Here are some points, one per row:
[ 0.1  2.5  1.4 -0.8  1.1  0.1 -0.5 -0.2 -0.2  1.5  0.1  1.7 -0.6  2.3
 -0.1 -0.9 -0.1 -0.6 -0.2  0.0 -0.2  1.4 -0.4 -1.0]
[ 0.7 -0.9 -0.1 -0.3 -0.7  0.0  0.4  1.7 -2.8  1.2  0.5  1.8 -0.2 -0.1
 -0.2  1.7  0.0  0.4  0.2  1.5 -0.9 -0.2  0.5 -0.1]
[ 0.8 -0.3  0.7  3.9  0.0 -0.4  0.2 -0.3  1.5 -0.2  0.1  0.0 -0.3  1.0
 -1.4 -0.3 -0.7 -0.4 -0.4 -0.5 -1.1 -1.2 -0.3  0.9]
[ 1.1  0.6 -0.4 -0.3 -0.4  0.3 -0.2  0.5 -0.5 -4.2 -0.4  1.8 -0.7 -0.6
 -1.1  1.7  1.5  1.5  0.2  1.4 -0.1 -0.6  0.2 -0.5]
[-1.4  0.0 -0.5  1.1 -0.2 -0.6  0.3  1.0  1.1  0.0 -0.6 -1.0 -0.5 -0.3
 -0.9  0.3  0.7  0.6 -0.7 -1.0  0.2 -0.6 -0.5 -0.3]
[ 1.1  0.5 -0.7 -1.1  0.0 -0.9 -0.2  1.1  0.1  0.7  0.7 -0.5  0.1 -0.3
 -0.6 -2.9  1.2 -0.8  0.2  1.3  0.3 -0.1  0.2 -0.8]
[-0.1  1.1  2.0 -0.7  0.6  2.3 -0.4  0.0 -0.4 -0.7  0.3 -0.5  0.1  1.2
  0.0  0.2 -0.1 -0.5  0.5 -0.3 -1.1 -0.1 -0.8 -0.2]
[ 2.1 -0.6  1.6  2.0  0.4 -0.5 -0.4 -0.3  0.6 -0.1  0.7  0.2 -0.3  1.5
  0.5  0.0  0.0 -0.4 -0.2 -0.2  0.6  0.2 -0.4  1.8]
[-0.3  0.0 -0.3 -0.2  0.1 -0.8  0.0 -0.7 -0.7  0.7  1.7  0.1  0.1 -0.5
  0.2  0.4  0.2  0.6  0.2  1.9 -0.9 -0.4  0.5  0.0]
[ 2.3 -0.3  0.5 -1.0  0.1 -0.9 -0.2 -0.3  0.5 -0.4  0.1 -3.8 -0.5  1.1
 -0.1 -0.1  0.2 -0.2 -0.2  0.1  1.7 -0.4  0.0 -0.1]
[-1.0 -0.1  0.6  0.8  0.2 -1.0  0.5 -0.3 -1.0 -0.2 -0.2  0.0  1.4  0.6
 -0.3 -0.6 -0.2  0.6  0.0 -0.2  0.7  2.7 -0.4 -0.2]
[ 2.2 -0.5  0.9  2.1  0.4 -0.3  0.2 -0.6  2.4 -0.6 -0.3 -0.2 -0.5 -3.4
  2.4 -0.3 -0.4  0.9 -0.4 -0.7 -0.7  3.1 -0.6 -3.5]
[ 1.1 -0.3 -0.6 -0.6 -1.1  2.2  1.2  0.8 -0.1  2.0 -0.2 -0.7 -0.5 -0.5
 -0.6 -2.5  0.1  1.0 -0.6 -0.1  0.3 -0.7 -0.4 -0.5]
[-0.8 -0.8 -0.3 -0.3  0.3  1.8 -0.4 -0.6  0.1 -0.8  0.4  0.1 -0.3 -1.8
 -3.0 -0.4  0.1 -0.5  0.2 -0.4  1.7  1.6 -0.6  2.6]
[ 0.1  1.4 -4.6 -0.1  0.7  1.1  0.8 -0.3 -0.6 -0.8 -0.1  0.0  1.3  0.7
 -0.3  0.0 -0.5 -0.7 -0.8 -0.5 -0.6  2.7  0.6  0.2]
[-0.2 -0.3 -0.6  0.7  0.2 -0.7  0.2 -0.8  0.4 -0.5  0.1 -0.8  0.9 -0.5
 -0.9 -0.6  2.0  0.7  1.1  0.8 -0.8 -0.4 -0.8  0.0]
[-0.4 -0.1 -2.3  0.0  0.7 -0.9  0.8 -0.5 -0.8  1.4  0.4  0.9  0.0  0.0
 -0.1  1.3 -0.3  0.3  0.8 -0.1 -0.2 -0.4 -4.6 -0.6]
[-0.2 -0.5 -0.6 -1.1 -0.5 -0.7 -0.5 -0.1 -0.3 -0.3  1.2  0.0 -0.5 -0.8
  0.0  0.4  0.9  0.2  0.8 -4.2 -0.9 -0.7  0.5 -0.2]
[ 0.0  0.4  1.2 -0.9  0.0  0.5  0.0  0.4  0.4 -0.7 -0.1  0.1 -0.5  0.1
 -3.1 -0.7 -0.1 -0.2 -0.6 -0.3  0.3  0.7 -0.8  1.3]
[-0.6 -0.7 -0.3 -0.4 -0.1 -0.5 -2.6  0.1 -0.6  1.4  0.9  0.3 -2.5 -0.4
 -0.2  0.5  0.1 -0.4  0.6  1.0 -0.9  0.0  1.6 -0.3]
[ 0.8 -0.4  0.9  1.0  0.8 -0.7 -0.2 -0.3 -0.2 -0.3  1.1 -0.4 -0.5  1.1
 -0.5 -0.3 -0.1 -0.2 -0.2  0.4 -0.7  1.5 -0.6  1.7]
[-0.7 -0.1 -1.2 -0.5  1.3  0.8  1.4  0.1 -1.0 -1.0  0.0  0.2  0.3 -0.6
  1.4 -2.4 -2.7  0.0 -0.2  0.0  0.7 -1.4 -0.2  1.0]
[-1.1  0.6  1.7 -0.1  0.0  0.0  0.3 -0.8 -0.3  1.8 -0.2 -0.2  0.4 -0.4
 -0.1  0.2 -0.4 -0.4 -0.4 -0.1  1.8  0.6  0.2 -0.6]
[ 1.8 -0.5  0.2  0.3 -0.2 -0.4 -0.7  0.0  1.8 -0.2  1.0 -0.1  0.2  1.3
  1.1  0.1 -0.1 -0.1 -0.4 -0.3  0.3  0.7 -0.5  2.9]
[ 1.6  4.2 -0.1 -0.2  0.3  0.8 -0.5 -0.4  0.1  2.1 -0.4  1.8 -0.4 -0.6
  0.0  1.4  0.3  0.2 -0.3 -0.5  3.5 -1.1 -0.2  0.1]
[-0.7 -0.4 -0.6 -0.7 -0.3 -0.1 -0.2 -4.6 -0.3 -0.7  0.5  0.1 -0.2 -0.6
  0.8  0.8  0.4  0.2 -3.5  1.2 -0.4 -1.2  0.0 -0.5]
[-0.4  0.7  0.8 -0.1  0.7  2.1  0.1  0.2 -0.1 -0.6  0.3 -0.5  3.1  1.3
 -0.1  1.0 -0.4 -0.6  0.9 -0.4 -0.5  0.2  1.0 -1.2]
[-0.6 -0.4  1.7  1.2 -0.3 -1.0  1.2 -0.7 -1.1 -0.1 -0.2 -0.2  0.5  0.4
 -0.4 -0.4 -0.2 -0.2 -0.1 -0.2  1.7  1.0  0.7  0.1]
[-0.4 -0.6 -0.5 -0.6  0.0 -0.4 -0.3 -0.4 -0.4 -0.3  0.7 -0.1  0.4 -0.2
  0.4  0.9  0.9  0.4  1.8  1.1 -0.5 -0.3  0.2 -0.2]
[ 0.0  0.4  2.1 -1.2  2.0 -0.2 -0.1 -0.2 -0.6 -0.4  0.5 -0.5  0.1  1.9
 -0.1 -0.6  0.1 -0.4 -0.5 -0.2 -0.6  0.4 -0.9 -0.9]
[-0.4 -0.8 -0.4 -0.6  0.3 -0.7  0.1  0.2  1.4 -0.1 -0.6  0.7  1.3 -0.2
 -1.0  0.7  1.6  0.4  0.2  0.1 -0.7 -0.4  0.5 -0.2]
[-0.8  1.0 -0.6 -0.5  1.0  0.0  0.4 -0.3  0.9 -0.5 -0.9 -1.0 -2.9  0.5
  0.9  1.3 -0.1  0.3  2.5 -0.3  0.8 -0.3 -0.3  0.0]
[-0.4 -1.1 -0.3 -0.4  0.8  0.2  1.3  2.0  0.4  0.9  0.3 -0.4 -0.4 -0.3
  0.5  0.9  0.4 -1.3  0.7  0.7  1.1 -0.2 -0.7 -0.5]
[-0.3  0.3 -0.3 -0.6 -0.1 -1.2 -0.5 -0.5 -0.4 -0.6 -0.1  0.0  1.3  0.7
 -0.4 -0.8 -0.6 -0.6 -0.4 -0.2  0.5 -1.1  1.7  0.1]
[-0.2  2.0  0.5 -0.3  0.6  1.9  0.2 -0.2  0.2 -0.6  0.3 -0.4  1.0 -0.3
 -0.1  2.3 -0.3 -0.6  0.5 -0.3 -0.2  0.8  0.9 -0.2]
[ 0.5 -0.5 -0.8  0.4 -4.1  0.0 -0.1 -0.4  1.4 -0.4  0.5  0.3 -0.4  2.9
  1.2 -0.3 -0.7 -0.5 -0.3 -0.9 -0.2  0.9 -0.5  0.5]
[-1.2  0.3  0.8  0.8  0.2  1.2  0.9 -0.6 -0.8 -0.5  0.1 -0.3 -3.5  0.5
 -0.6 -0.2 -0.2 -0.4 -0.4 -0.4 -1.4  1.9  0.5 -0.2]
[-1.0  1.6  1.3 -0.8 -1.1 -0.6 -0.5  1.0 -0.8 -0.7 -0.5 -0.2  0.4 -1.1
 -0.3 -0.2 -3.1  0.5 -0.6 -0.5  0.5 -0.2 -1.2  0.6]
[ 0.1 -0.3  0.0  0.1 -0.4 -0.4 -0.1 -0.1  1.0  1.5  0.2 -1.1 -0.4 -0.6
 -1.0 -0.5  0.5  1.9 -0.6 -0.1  0.9 -0.3  1.0  0.0]
[-0.7 -0.5 -0.6  1.2  0.5 -0.2 -4.0  1.1  0.5  0.3  0.1 -0.4  0.9 -0.7
  0.6 -0.3  0.9 -1.5 -0.8  0.3  0.1 -0.6 -0.9 -0.3]
[-0.6 -0.3 -0.1 -0.1 -3.2 -0.2 -0.3 -0.8 -0.1  0.0  0.5 -0.3  0.5  0.1
 -0.1  0.7  1.0  0.8  1.6  1.2 -0.2 -0.1  0.0 -0.4]
[-0.2 -0.3 -0.7  0.7 -0.2 -0.3 -3.2  0.0  0.9  0.4  0.0  0.5 -0.2 -0.5
 -0.2  0.0 -1.0  0.7 -0.2  0.3 -0.4 -0.5  1.9 -0.4]
[ 0.3  0.3 -0.2  0.0  0.4 -1.0 -0.6 -0.6  0.0 -1.0 -0.2 -0.3 -0.5  1.5
 -0.3 -0.6 -0.2 -1.1  0.2 -0.6  1.8 -0.8  0.4 -1.2]
[-0.1 -0.5  2.2 -1.1 -0.7  1.1  1.0 -0.2 -0.5 -0.4 -3.2 -0.3  1.8 -0.3
 -0.1  0.2 -0.4 -0.3 -0.3 -0.3 -0.8  0.7  0.8  0.1]
[-0.7  0.2 -0.6  0.2 -0.1 -0.8  0.4  1.5 -0.5 -0.6 -0.5  0.6 -0.4 -0.2
  0.7  0.9 -0.1  0.1 -0.6 -0.9  1.5 -0.7 -0.2 -0.6]
[ 0.2 -0.9 -0.5 -0.6 -0.4 -0.8 -0.1 -0.2 -0.6  1.9  0.6  0.3  0.6 -0.6
 -0.6  0.4  1.2  1.0  0.4 -4.0 -1.2 -0.6  0.4 -0.3]
[ 0.4  0.0 -0.2  1.0 -1.1 -1.0 -0.5  1.7 -3.6 -0.8 -0.8 -1.3 -0.4 -0.8
 -0.3  0.6  0.5  0.0 -0.6 -0.2  0.6 -0.4 -0.9 -0.6]
[ 0.0 -0.6 -0.6  0.2 -0.2 -1.5  0.0 -0.7  0.3  1.2 -4.3  1.2  1.0  0.0
 -0.8 -0.4  1.4  0.2  0.4  0.8 -0.8 -0.4  0.3 -0.1]
[ 1.1 -0.6 -0.6 -1.3 -0.5 -1.1 -0.3 -0.4  2.6  0.0  0.4  0.2  0.0 -0.5
 -1.4 -0.2 -3.9 -0.3  1.5  1.0 -1.3 -0.8 -0.6 -1.3]
[-0.1  0.1 -0.1  0.2 -2.4 -0.7  2.3  0.2  0.6 -0.2  1.1 -0.3  0.5 -2.9
  1.7 -0.2  0.2 -4.3  0.0  0.4 -0.7 -0.4  0.3  1.8]
These points spread out most along one direction. Take the direction at right angles to it along which they spread out most. Go by this last direction. Where along it does each point below lie, from 0 to 99? 50 is the average, and the first point above lies past it. One standard deviation of the points above along it is 16.
[-0.5 -0.9 -0.9  0.6  0.8 -0.2  1.7  0.4 -0.1  1.0  1.0  0.4 -0.4 -0.1
  0.0  1.1 -1.0 -0.3 -0.6  0.2  0.7 -0.9  2.0 -0.8] 57
[-0.7  0.2 -0.2 -0.8  0.0 -0.8  0.0  0.7 -0.1 -1.3 -0.1  1.8 -2.4 -0.2
  1.8 -2.8  0.8  0.2 -0.1  0.0 -0.8 -0.4  0.7  0.3] 46
[-1.2 -0.1 -0.2  0.8  0.1  0.0  1.2  1.3  2.5 -0.3 -0.5  0.2  0.5  0.0
  3.0 -0.2  1.1  2.5 -0.7  0.3 -0.4 -0.2 -0.6  1.0] 37
[-0.8  0.8  1.3  0.3  0.7 -1.1  1.0 -0.4 -0.6  0.3  0.3  0.3  0.9  0.6
 -0.3 -0.2 -0.1 -0.3 -0.2 -0.1  1.2  1.3  0.7 -0.4] 56
[-0.7  1.0  0.8 -0.4  0.3  1.3  0.0  0.0 -0.3 -0.6  0.4 -0.6  2.2  0.2
 -0.2  0.7 -0.5 -0.3 -0.1 -0.4 -1.0  0.8  0.2 -0.2] 61
[-0.3  0.3 -0.2 -0.6 -0.4  0.4 -0.2  0.3 -0.1  0.2  0.5  0.8 -0.3 -0.3
  0.5  1.9  1.0  1.3  1.4  1.6 -0.4  0.0  0.1  0.1] 67
[-0.9 -0.7 -0.3  1.0 -0.2 -0.1  0.4  1.7  0.8 -0.1 -0.3  0.1 -0.5 -0.4
 -0.4 -0.1 -0.2  0.0 -0.8  0.3  0.6 -0.3  0.3 -0.2] 46
[ 0.8  1.6 -0.4  0.1  1.2  3.3 -0.1 -0.5 -0.6  1.0 -2.9 -0.2 -0.9 -0.2
  0.4  0.4 -0.3 -1.0  0.0 -0.7 -2.7 -1.1 -0.6  0.9] 66
[-0.4  0.0 -0.7  0.4 -0.7  3.4 -0.4 -0.5 -0.8  0.6  0.2 -0.7  0.3 -0.3
  0.7 -2.8  0.9  1.2  3.1  1.2  0.2 -0.6 -0.3 -0.6] 60
[ 0.6 -1.2  0.1  0.3  1.7 -0.6 -0.9 -0.5 -1.4  0.4 -0.8 -0.6 -0.1 -0.2
  1.4  0.0 -2.3  0.5  0.7 -0.3 -0.1  1.9  0.8  2.0] 40
[ 0.2 -0.6 -0.1  0.3  0.1 -0.4  0.3  0.2 -0.2  0.3  0.9  2.5  1.1 -0.2
  0.6 -1.0  1.4  1.1 -0.4 -0.2 -0.6 -0.4  0.3 -0.4] 53
[-0.3 -0.1 -0.6 -1.3 -0.3 -0.2 -0.3  1.2  0.7  0.0 -0.3 -1.0 -0.4  0.0
 -0.3  1.2  0.7  0.2 -3.6  1.5 -1.0 -0.3  0.0 -0.3] 53
[ 1.0 -4.0  0.6 -1.4  1.0  0.7 -0.6 -0.1 -0.4 -0.4 -0.6  0.7 -0.3  1.0
  0.5  0.0 -0.3 -1.0 -0.1 -0.5  2.5 -0.3 -0.7 -0.3] 46
[ 0.4  0.0 -0.1  0.5  0.4 -0.7  1.4  0.1  0.5 -0.7  1.0 -1.0  0.4 -0.3
  0.9 -0.4 -0.4  0.2  0.9  0.3 -0.7 -2.9  0.4  1.2] 39
